128 stands for zero in the data rows.
Some points, one per row:
[063 078 112 074 171 180 138 040]
[110 163 098 152 079 160 105 038]
[162 117 159 056 167 110 143 224]
[130 080 187 084 198 113 133 203]
[157 182 140 154 122 121 127 168]
[106 071 219 113 194 097 153 235]
[110 137 097 075 116 169 123 083]
[143 133 177 099 163 111 144 225]
[113 133 141 255 126 098 140 043]
[106 140 100 044 127 178 104 104]
[157 143 091 120 092 123 135 150]
[164 139 078 052 085 141 120 161]
[133 158 086 169 094 148 129 091]
[135 129 142 146 187 104 158 126]
[047 063 218 166 173 080 120 140]
[159 199 076 130 069 139 110 094]
[101 123 151 187 080 115 097 116]
[140 144 153 127 127 112 097 188]
[105 124 135 214 074 127 106 085]
[218 194 076 192 096 110 137 122]
[165 123 105 057 154 120 135 186]
[104 122 172 167 098 110 087 136]
Then 12 other points, each followed by its number:
[131 143 107 099 103 138 135 105] 0
[129 116 109 051 174 182 133 117] 1
[111 129 148 224 194 074 149 064] 2
[085 135 131 188 090 146 082 034] 3
[128 101 175 200 098 113 102 123] 4
[092 135 099 154 114 159 143 036] 5
[163 144 079 030 163 155 138 128] 6
[164 145 120 098 118 158 140 222] 7
[163 127 129 141 105 079 114 198] 8
[111 153 151 255 102 116 143 079] 9
[089 108 122 058 146 173 132 105] 10
[189 192 091 182 054 153 132 161] 11
Which of these numbered points is nearest to each point below, ignoring the 3 directions in which the first points spread most? Its number follows each.
[159 151 097 102 070 157 132 159] > 11
[144 131 147 186 081 108 098 172] > 4
[131 205 057 107 067 200 141 037] > 9
[130 095 212 174 183 045 146 232] > 0
[113 066 190 136 157 046 137 211] > 8
[155 149 135 157 073 130 094 159] > 4
Now 12 new points, numbered from 0 again:
[138 146 100 028 163 148 133 146] 0
[143 136 113 077 101 167 131 143] 1
[049 053 173 100 189 176 146 077] 2
[092 148 086 122 058 184 094 054] 3
[125 095 206 135 212 087 152 224] 4
[114 140 089 039 118 184 125 087] 5
[097 095 096 080 157 149 118 035] 6
[163 107 149 104 192 089 144 189] 7
[210 183 054 154 036 134 121 118] 8
[116 109 098 055 146 164 171 082] 9
[095 116 153 094 208 115 151 124] 10
[160 110 167 181 115 073 099 204] 11
The same question for these:
[069 056 174 114 194 090 125 113] > 6
[064 102 184 185 160 109 126 081] > 0
[103 082 148 068 183 102 112 160] > 6
[122 106 092 040 148 165 146 091] > 9
[185 154 077 021 137 139 131 190] > 0
[082 102 154 114 183 132 152 066] > 10
